In the data rows, 50 means zero.
Each row has a hidden score. How much does it go up from the first row of each pair to the second? 15 means little or no change, 30 a big rise and 0 a big fall. The score is a weighted sum of the row's numbers plus the product of two more (or one squared), each taken from its middle value.
array([66, 62, 53, 35, 36, 39, 34, 50, 37, 51, 49, 54, 44, 44, 30, 44])
array([65, 69, 47, 36, 46, 40, 50, 49, 52, 51, 44, 53, 38, 35, 48, 46]) >> 16
array([60, 75, 34, 35, 40, 43, 38, 29, 30, 52, 57, 46, 35, 39, 37, 56])
array([67, 71, 45, 47, 37, 42, 51, 40, 39, 52, 48, 52, 46, 46, 50, 53]) >> 14
array([81, 72, 43, 40, 39, 42, 47, 34, 34, 42, 40, 53, 50, 50, 61, 50])
array([78, 73, 52, 39, 40, 35, 36, 53, 39, 35, 48, 43, 44, 62, 72, 63]) >> 12
array([78, 57, 49, 43, 38, 44, 48, 54, 34, 36, 51, 54, 39, 64, 78, 62])
array([76, 71, 51, 36, 58, 44, 39, 37, 44, 50, 39, 51, 42, 62, 79, 63]) >> 13
array([83, 76, 53, 40, 41, 33, 43, 51, 49, 38, 39, 53, 40, 58, 70, 79])
array([59, 68, 66, 49, 35, 38, 31, 45, 41, 45, 44, 41, 49, 57, 56, 51]) >> 12
array([52, 51, 75, 63, 44, 38, 45, 41, 42, 42, 45, 51, 28, 49, 58, 54])
array([50, 39, 74, 66, 60, 37, 47, 52, 50, 38, 50, 51, 35, 51, 47, 51]) >> 19
array([36, 42, 72, 77, 65, 47, 46, 52, 52, 39, 52, 49, 49, 36, 48, 47])
array([41, 57, 70, 62, 54, 35, 34, 44, 46, 31, 45, 47, 49, 52, 58, 58]) >> 13
array([57, 71, 64, 59, 61, 40, 35, 44, 45, 44, 42, 53, 39, 61, 70, 60])
array([62, 83, 47, 52, 55, 40, 43, 39, 41, 51, 45, 53, 53, 86, 81, 50]) >> 25
array([78, 71, 49, 46, 55, 35, 38, 48, 37, 44, 36, 40, 52, 76, 78, 55])
array([66, 71, 44, 38, 43, 36, 40, 35, 37, 41, 49, 51, 41, 69, 80, 65]) >> 18
array([52, 66, 65, 47, 44, 40, 47, 55, 43, 46, 43, 53, 43, 41, 61, 62])
array([52, 59, 70, 62, 61, 44, 44, 42, 37, 48, 50, 51, 46, 46, 56, 42]) >> 18
array([50, 37, 38, 56, 57, 54, 44, 47, 44, 51, 35, 40, 39, 34, 43, 46])
array([45, 45, 39, 54, 38, 64, 37, 54, 55, 48, 57, 54, 53, 36, 45, 59]) >> 23
array([39, 43, 36, 44, 41, 63, 36, 43, 51, 62, 66, 48, 53, 35, 56, 63])
array([51, 36, 28, 41, 58, 66, 43, 39, 54, 72, 53, 45, 37, 55, 71, 73]) >> 16
array([42, 40, 44, 44, 50, 68, 50, 52, 69, 63, 59, 43, 44, 65, 65, 53])
array([46, 25, 41, 34, 49, 70, 54, 48, 45, 66, 62, 44, 34, 54, 51, 43]) >> 18
array([41, 44, 32, 36, 34, 66, 58, 64, 58, 52, 55, 51, 43, 64, 46, 45])
array([43, 37, 31, 33, 43, 61, 56, 49, 63, 67, 53, 50, 46, 56, 39, 53]) >> 16
array([42, 41, 38, 37, 43, 63, 47, 76, 69, 56, 50, 40, 51, 64, 46, 41])
array([36, 37, 35, 44, 43, 55, 59, 64, 53, 49, 49, 47, 37, 61, 57, 53]) >> 20
array([36, 34, 30, 48, 44, 47, 66, 65, 78, 49, 45, 36, 45, 55, 65, 54])
array([41, 40, 31, 42, 44, 46, 68, 66, 60, 52, 53, 41, 49, 53, 61, 57]) >> 13
array([39, 40, 33, 43, 39, 61, 74, 65, 61, 40, 48, 42, 45, 65, 63, 57])
array([44, 29, 27, 43, 45, 55, 72, 69, 65, 44, 45, 66, 40, 60, 57, 31]) >> 19
array([50, 47, 42, 36, 34, 67, 78, 84, 60, 50, 44, 50, 48, 66, 37, 48])
array([34, 38, 34, 35, 49, 62, 72, 79, 68, 48, 58, 54, 42, 53, 38, 39]) >> 18
array([42, 44, 34, 43, 41, 58, 79, 78, 63, 55, 42, 37, 40, 50, 40, 52])
array([48, 46, 32, 37, 42, 54, 62, 84, 83, 46, 40, 56, 50, 68, 44, 34]) >> 19
array([46, 35, 46, 40, 44, 54, 57, 61, 72, 61, 52, 44, 45, 74, 67, 56])
array([42, 36, 45, 40, 45, 65, 48, 59, 68, 67, 45, 47, 56, 67, 56, 54]) >> 14
array([39, 48, 38, 38, 35, 51, 60, 64, 76, 51, 52, 53, 52, 78, 63, 59])
array([38, 34, 46, 39, 44, 50, 68, 62, 80, 46, 50, 44, 42, 65, 52, 51]) >> 18
array([33, 33, 33, 40, 43, 62, 68, 73, 66, 46, 38, 54, 42, 76, 56, 58])
array([46, 39, 31, 45, 41, 51, 85, 70, 72, 42, 44, 37, 41, 65, 52, 42]) >> 4
array([44, 44, 42, 35, 38, 64, 79, 63, 62, 40, 44, 49, 40, 74, 60, 54])
array([35, 37, 37, 44, 53, 77, 73, 62, 80, 49, 52, 49, 44, 58, 40, 46]) >> 18
array([39, 42, 46, 44, 33, 63, 74, 55, 66, 41, 44, 60, 37, 78, 62, 50])
array([54, 39, 42, 41, 38, 68, 78, 60, 58, 46, 47, 54, 42, 63, 62, 56]) >> 11
array([47, 43, 36, 40, 54, 56, 72, 68, 71, 45, 38, 34, 52, 34, 49, 50])
array([42, 40, 43, 42, 41, 55, 65, 62, 61, 43, 37, 47, 40, 35, 41, 47]) >> 25
array([48, 33, 38, 39, 38, 45, 70, 69, 57, 41, 43, 53, 50, 40, 47, 49])
array([44, 37, 40, 34, 55, 62, 60, 71, 55, 42, 51, 45, 44, 44, 45, 53]) >> 15
array([36, 43, 39, 42, 45, 60, 68, 51, 45, 47, 61, 46, 44, 41, 42, 45])
array([49, 41, 45, 40, 57, 64, 65, 57, 54, 37, 48, 52, 52, 37, 39, 56]) >> 17
array([40, 39, 49, 76, 59, 43, 72, 65, 52, 42, 37, 39, 40, 38, 43, 48])
array([27, 47, 61, 65, 71, 46, 70, 51, 63, 45, 34, 50, 45, 36, 45, 40]) >> 12
array([52, 50, 61, 61, 40, 43, 85, 68, 53, 33, 37, 47, 48, 41, 38, 36])
array([65, 67, 53, 59, 58, 38, 78, 58, 56, 43, 39, 51, 53, 40, 44, 47]) >> 19
array([44, 57, 71, 50, 46, 45, 71, 73, 65, 41, 42, 35, 51, 44, 54, 37])
array([43, 60, 60, 65, 57, 45, 79, 65, 83, 45, 47, 51, 35, 45, 37, 36]) >> 28
array([49, 70, 72, 57, 59, 43, 74, 75, 61, 52, 58, 55, 34, 36, 39, 57])
array([68, 66, 61, 58, 43, 40, 75, 67, 75, 54, 48, 52, 38, 42, 41, 43]) >> 18
array([66, 74, 64, 48, 55, 44, 67, 67, 84, 54, 51, 46, 48, 45, 39, 47])
array([62, 77, 63, 55, 48, 37, 77, 85, 81, 60, 60, 50, 41, 55, 46, 47]) >> 17
array([59, 71, 78, 60, 36, 44, 83, 71, 88, 65, 30, 42, 33, 44, 47, 63])
array([51, 59, 81, 71, 55, 25, 79, 77, 78, 45, 46, 32, 34, 41, 47, 46]) >> 10
array([47, 44, 67, 80, 79, 47, 77, 66, 78, 51, 42, 51, 44, 41, 58, 48])
array([33, 43, 52, 58, 59, 67, 67, 65, 77, 54, 47, 35, 31, 52, 41, 51]) >> 17
array([46, 43, 48, 38, 43, 87, 69, 67, 83, 55, 50, 47, 44, 40, 56, 52])
array([44, 38, 32, 48, 36, 80, 66, 77, 83, 51, 49, 53, 51, 51, 47, 50]) >> 17
array([45, 39, 32, 32, 52, 80, 74, 75, 77, 54, 43, 52, 38, 44, 58, 47])
array([42, 40, 46, 42, 46, 87, 64, 65, 75, 67, 47, 49, 50, 66, 86, 68]) >> 12
array([38, 48, 45, 58, 61, 83, 56, 53, 57, 82, 56, 50, 39, 80, 55, 56])
array([39, 36, 51, 74, 58, 63, 53, 46, 52, 92, 61, 54, 52, 56, 39, 44]) >> 16
array([37, 45, 60, 93, 54, 48, 37, 59, 58, 82, 58, 50, 45, 54, 48, 42])
array([40, 36, 69, 74, 58, 57, 48, 51, 49, 80, 63, 49, 42, 74, 53, 47]) >> 17
array([42, 34, 70, 76, 75, 55, 46, 58, 46, 57, 59, 53, 53, 84, 48, 52])
array([43, 52, 39, 57, 51, 75, 43, 45, 46, 43, 43, 36, 37, 75, 73, 57]) >> 9
array([34, 46, 45, 45, 56, 82, 44, 44, 39, 43, 39, 49, 34, 58, 89, 60])
array([43, 46, 46, 64, 61, 63, 47, 34, 39, 39, 43, 50, 47, 78, 75, 66]) >> 16
array([43, 45, 46, 67, 58, 50, 42, 51, 36, 39, 38, 41, 54, 81, 69, 56])
array([57, 39, 60, 79, 71, 39, 42, 34, 43, 42, 44, 46, 37, 69, 79, 58]) >> 21
array([41, 51, 74, 75, 59, 43, 42, 40, 30, 49, 49, 47, 49, 67, 85, 67])
array([45, 67, 67, 54, 53, 45, 41, 43, 43, 41, 57, 50, 55, 55, 78, 62]) >> 12
array([70, 76, 50, 40, 58, 49, 63, 43, 36, 36, 57, 43, 47, 74, 85, 64])
array([66, 67, 69, 52, 48, 36, 44, 41, 33, 39, 54, 44, 37, 33, 54, 59]) >> 17
array([55, 74, 70, 58, 45, 42, 44, 48, 48, 36, 59, 60, 50, 41, 42, 58])
array([46, 57, 72, 68, 43, 38, 21, 42, 47, 44, 53, 43, 49, 34, 55, 50]) >> 14
array([41, 48, 67, 71, 55, 38, 31, 44, 46, 40, 45, 46, 56, 38, 32, 42])
array([49, 46, 58, 73, 44, 48, 37, 46, 44, 49, 47, 46, 49, 38, 50, 50]) >> 17
array([38, 36, 52, 72, 60, 39, 40, 42, 39, 52, 55, 50, 44, 38, 41, 45])
array([33, 45, 58, 61, 55, 36, 48, 38, 38, 62, 59, 62, 40, 31, 58, 45]) >> 13
array([50, 40, 58, 72, 50, 48, 49, 36, 46, 73, 59, 43, 48, 53, 67, 64])
array([30, 41, 44, 62, 54, 43, 43, 57, 49, 68, 51, 52, 52, 73, 49, 52]) >> 16
array([47, 43, 51, 56, 54, 60, 42, 41, 63, 70, 68, 56, 46, 57, 33, 56])
array([45, 40, 37, 43, 44, 57, 42, 43, 38, 73, 59, 35, 60, 48, 40, 52]) >> 1
array([34, 38, 34, 46, 35, 62, 44, 41, 33, 51, 63, 50, 54, 52, 33, 48])
array([42, 39, 32, 35, 52, 55, 43, 42, 54, 66, 43, 52, 56, 47, 46, 49]) >> 10
array([35, 35, 31, 35, 44, 46, 44, 44, 39, 62, 48, 41, 47, 52, 35, 48])
array([46, 29, 41, 42, 40, 62, 53, 47, 48, 65, 51, 48, 56, 42, 42, 46]) >> 16
array([42, 35, 39, 38, 47, 56, 35, 41, 44, 65, 49, 56, 68, 48, 43, 50])
array([44, 39, 41, 42, 49, 68, 40, 29, 51, 38, 62, 51, 75, 57, 38, 43]) >> 15
array([37, 34, 32, 46, 47, 86, 47, 54, 34, 48, 53, 63, 79, 38, 46, 47])
array([40, 41, 53, 45, 44, 86, 50, 54, 49, 44, 50, 54, 61, 44, 37, 49]) >> 21
array([49, 38, 44, 37, 61, 79, 49, 51, 54, 52, 45, 52, 60, 44, 48, 40])
array([50, 37, 46, 43, 59, 72, 37, 46, 47, 42, 49, 73, 66, 44, 29, 44]) >> 21
array([40, 30, 37, 47, 46, 74, 45, 38, 47, 34, 39, 60, 60, 43, 31, 40])
array([38, 43, 42, 56, 46, 66, 27, 44, 29, 38, 40, 63, 60, 47, 43, 48]) >> 15
array([41, 32, 34, 42, 44, 71, 45, 56, 37, 41, 48, 43, 50, 57, 49, 39])
array([48, 34, 35, 57, 55, 61, 41, 53, 45, 36, 49, 54, 43, 48, 33, 39]) >> 24
array([44, 35, 59, 68, 58, 51, 31, 44, 44, 37, 38, 41, 54, 49, 47, 51])
array([44, 50, 66, 76, 62, 41, 46, 55, 41, 49, 59, 60, 65, 45, 32, 45]) >> 7
array([35, 48, 76, 67, 55, 42, 41, 43, 31, 60, 61, 49, 61, 39, 41, 39])
array([48, 49, 80, 61, 48, 45, 47, 46, 49, 62, 68, 59, 58, 37, 39, 49]) >> 22
array([44, 46, 60, 80, 68, 44, 36, 42, 45, 85, 65, 46, 54, 40, 39, 44])
array([50, 41, 40, 61, 53, 70, 56, 42, 59, 78, 55, 54, 63, 62, 49, 43]) >> 17
array([43, 41, 39, 47, 42, 68, 55, 58, 60, 60, 54, 47, 45, 77, 62, 54])
array([39, 45, 35, 36, 61, 65, 45, 44, 65, 72, 42, 45, 57, 59, 60, 60]) >> 13
array([28, 42, 44, 54, 52, 55, 51, 48, 54, 65, 37, 38, 39, 66, 49, 50])
array([46, 43, 56, 70, 56, 46, 51, 61, 55, 60, 45, 44, 43, 55, 54, 42]) >> 16
array([56, 47, 45, 64, 60, 38, 68, 71, 61, 57, 42, 54, 44, 65, 50, 43])
array([48, 47, 64, 59, 56, 39, 71, 60, 62, 38, 38, 50, 39, 73, 45, 47]) >> 15
array([52, 67, 51, 53, 63, 26, 67, 73, 61, 45, 43, 46, 38, 51, 32, 53])
array([52, 57, 61, 54, 47, 42, 62, 64, 57, 43, 49, 40, 40, 56, 50, 48]) >> 14
array([61, 64, 60, 40, 36, 38, 68, 54, 56, 47, 45, 40, 43, 60, 57, 53])
array([52, 73, 57, 39, 35, 44, 52, 52, 65, 43, 38, 45, 48, 46, 51, 54]) >> 14
array([57, 66, 53, 42, 39, 42, 59, 57, 58, 53, 45, 37, 55, 36, 49, 43])
array([56, 58, 51, 37, 52, 32, 52, 56, 66, 45, 39, 48, 41, 51, 37, 48]) >> 18
array([58, 64, 44, 40, 49, 46, 43, 55, 44, 65, 47, 48, 54, 46, 40, 53])
array([64, 52, 36, 38, 39, 45, 53, 47, 48, 67, 47, 52, 60, 35, 47, 40]) >> 18
array([64, 45, 33, 37, 35, 39, 55, 35, 44, 67, 59, 52, 54, 50, 54, 46])
array([64, 40, 38, 39, 53, 33, 46, 50, 43, 66, 60, 45, 57, 46, 43, 53]) >> 11
array([62, 53, 40, 35, 59, 44, 33, 48, 48, 80, 73, 48, 46, 35, 51, 49])
array([62, 57, 43, 35, 44, 47, 44, 51, 41, 71, 71, 56, 34, 48, 56, 53]) >> 11
array([70, 58, 38, 46, 36, 36, 41, 44, 37, 69, 55, 42, 52, 43, 55, 54])
array([74, 57, 39, 33, 40, 34, 41, 45, 38, 67, 59, 44, 47, 48, 50, 55]) >> 19
array([66, 70, 55, 44, 35, 45, 36, 43, 41, 60, 60, 47, 46, 41, 38, 49])
array([61, 70, 63, 57, 50, 45, 46, 40, 42, 46, 50, 60, 44, 43, 51, 42]) >> 15
array([49, 61, 61, 52, 49, 45, 35, 47, 38, 39, 63, 51, 45, 44, 53, 40])
array([46, 56, 82, 67, 63, 41, 38, 39, 44, 60, 70, 58, 46, 36, 52, 53]) >> 21
array([38, 68, 82, 81, 54, 40, 47, 36, 48, 83, 70, 50, 60, 29, 45, 60])
array([53, 69, 76, 65, 45, 43, 45, 52, 50, 92, 59, 46, 46, 39, 69, 58]) >> 19
array([72, 84, 52, 57, 53, 37, 40, 38, 31, 62, 76, 49, 46, 76, 73, 60])
array([56, 81, 81, 54, 56, 48, 47, 38, 46, 62, 60, 51, 46, 75, 82, 64]) >> 14
array([42, 49, 75, 72, 61, 44, 38, 45, 46, 42, 51, 50, 55, 53, 63, 50])
array([50, 58, 77, 58, 54, 41, 43, 45, 41, 50, 45, 39, 44, 42, 55, 43]) >> 13
array([55, 72, 77, 52, 41, 35, 42, 38, 48, 47, 54, 34, 48, 50, 62, 65])
array([58, 75, 58, 50, 40, 45, 47, 45, 47, 40, 49, 59, 44, 36, 59, 63]) >> 19
array([78, 77, 53, 40, 42, 34, 45, 49, 64, 77, 67, 50, 43, 38, 61, 69])
array([79, 79, 60, 41, 43, 32, 41, 47, 56, 81, 58, 56, 41, 37, 59, 56]) >> 25
array([56, 74, 64, 60, 49, 36, 42, 38, 59, 80, 54, 52, 43, 47, 50, 40])
array([40, 46, 71, 63, 64, 40, 40, 44, 54, 87, 62, 60, 46, 37, 44, 39]) >> 6
array([51, 51, 70, 70, 55, 38, 41, 42, 51, 67, 67, 49, 37, 39, 44, 29])
array([42, 48, 64, 72, 56, 52, 38, 43, 26, 60, 53, 45, 37, 34, 53, 43]) >> 4
array([53, 42, 59, 71, 66, 36, 50, 56, 56, 66, 67, 41, 45, 38, 45, 48])
array([69, 68, 59, 40, 50, 39, 45, 44, 31, 45, 39, 42, 44, 37, 62, 55]) >> 6
array([51, 66, 68, 46, 48, 47, 46, 40, 40, 48, 37, 44, 28, 54, 51, 64])
array([48, 51, 63, 54, 48, 39, 55, 51, 47, 34, 51, 47, 48, 46, 56, 48]) >> 12
array([43, 61, 64, 54, 43, 40, 40, 37, 48, 52, 43, 53, 51, 59, 57, 68])
array([48, 47, 62, 53, 59, 39, 46, 50, 36, 39, 45, 46, 46, 66, 54, 48]) >> 15
array([45, 53, 59, 51, 45, 44, 40, 46, 47, 43, 39, 51, 61, 43, 36, 44])
array([48, 50, 58, 55, 51, 33, 53, 36, 54, 45, 45, 60, 58, 38, 41, 37]) >> 19
array([41, 36, 63, 66, 55, 41, 41, 45, 45, 55, 63, 52, 61, 46, 33, 45])
array([42, 41, 39, 50, 59, 70, 44, 39, 30, 55, 47, 58, 63, 41, 38, 57]) >> 11
array([23, 39, 30, 48, 48, 60, 45, 35, 38, 51, 62, 54, 51, 33, 30, 44])
array([36, 45, 48, 35, 40, 52, 40, 56, 48, 70, 50, 54, 50, 46, 38, 43]) >> 16
array([38, 48, 34, 34, 40, 55, 37, 55, 48, 59, 54, 46, 53, 37, 36, 41])
array([36, 41, 31, 38, 44, 56, 36, 57, 49, 62, 48, 47, 53, 36, 51, 44]) >> 13
array([34, 16, 94,  0, 99, 59, 99, 23, 80, 17, 88,  0, 19, 35, 17, 53])
array([46, 45, 23, 38, 48, 51, 54, 40, 59, 79, 54, 65, 58, 41, 42, 47]) >> 21
array([33, 37, 38, 39, 45, 68, 45, 62, 64, 82, 66, 56, 56, 42, 22, 54])
array([36, 33, 31, 47, 43, 83, 45, 44, 51, 66, 60, 66, 63, 45, 36, 45]) >> 12
array([43, 43, 40, 38, 38, 88, 36, 40, 47, 43, 52, 57, 62, 41, 45, 37])
array([50, 43, 38, 39, 54, 86, 43, 40, 44, 51, 49, 45, 59, 37, 45, 44]) >> 12
array([44, 31, 43, 36, 38, 78, 45, 53, 47, 38, 45, 39, 60, 65, 42, 56])
array([47, 40, 49, 44, 40, 81, 36, 35, 43, 36, 32, 39, 49, 64, 62, 68]) >> 19
array([39, 51, 38, 39, 45, 80, 56, 44, 52, 38, 52, 44, 34, 57, 74, 66])
array([47, 45, 23, 46, 37, 86, 36, 48, 42, 45, 49, 56, 39, 74, 73, 68]) >> 26
array([41, 46, 36, 46, 34, 76, 36, 43, 43, 41, 51, 41, 51, 75, 70, 55])
array([47, 43, 51, 56, 66, 54, 38, 36, 51, 46, 47, 54, 34, 87, 54, 48]) >> 20
array([43, 45, 66, 86, 62, 53, 38, 46, 34, 49, 58, 44, 45, 75, 52, 57])
array([50, 56, 83, 74, 56, 33, 56, 45, 49, 36, 48, 48, 36, 51, 32, 54]) >> 15
array([46, 47, 71, 71, 61, 48, 44, 46, 44, 40, 49, 47, 39, 74, 50, 40])
array([43, 43, 64, 76, 61, 38, 56, 42, 36, 48, 46, 51, 50, 69, 65, 41]) >> 8
array([47, 45, 55, 70, 62, 51, 35, 48, 54, 46, 43, 53, 54, 77, 54, 70])
array([46, 41, 40, 58, 45, 62, 40, 46, 47, 49, 30, 61, 40, 69, 55, 52]) >> 15
array([42, 38, 36, 48, 39, 66, 48, 47, 46, 35, 42, 54, 41, 77, 44, 47])
array([37, 41, 35, 47, 45, 66, 40, 44, 38, 47, 49, 54, 50, 64, 54, 59]) >> 7
array([44, 41, 33, 51, 40, 67, 40, 30, 46, 54, 49, 56, 42, 52, 37, 41])
array([45, 33, 44, 56, 62, 60, 38, 38, 36, 66, 64, 44, 59, 45, 45, 51]) >> 8
array([38, 35, 56, 81, 65, 52, 33, 47, 44, 80, 66, 70, 75, 38, 33, 45])
array([41, 56, 64, 72, 63, 46, 40, 40, 38, 56, 64, 66, 58, 49, 47, 34]) >> 17
array([40, 35, 60, 67, 66, 54, 52, 45, 38, 58, 73, 62, 72, 40, 39, 36])
array([43, 38, 45, 47, 56, 60, 45, 47, 41, 64, 54, 52, 66, 42, 42, 47]) >> 10
array([ 0, 99, 36, 72,  0, 37,  0,  0, 72,  0, 70, 14, 73,  0, 99, 99])
array([41, 37, 30, 38, 45, 73, 38, 49, 40, 61, 63, 54, 42, 38, 40, 36]) >> 4
array([39, 35, 32, 46, 44, 66, 35, 54, 70, 55, 50, 52, 46, 47, 38, 46])
array([49, 37, 43, 39, 54, 55, 48, 51, 62, 56, 41, 55, 51, 48, 23, 49]) >> 12
array([42, 50, 47, 51, 48, 58, 52, 54, 60, 60, 53, 48, 55, 34, 45, 42])
array([46, 37, 59, 56, 58, 36, 56, 59, 62, 41, 42, 48, 54, 40, 39, 38]) >> 13
array([43, 40, 60, 54, 51, 40, 45, 56, 67, 46, 45, 46, 54, 37, 40, 34])
array([55, 59, 61, 50, 48, 42, 60, 64, 65, 66, 35, 43, 46, 45, 34, 35]) >> 24
array([60, 61, 46, 42, 44, 42, 48, 55, 55, 63, 55, 49, 42, 57, 43, 47])
array([48, 59, 67, 50, 56, 45, 39, 30, 56, 66, 50, 43, 53, 54, 49, 51]) >> 14
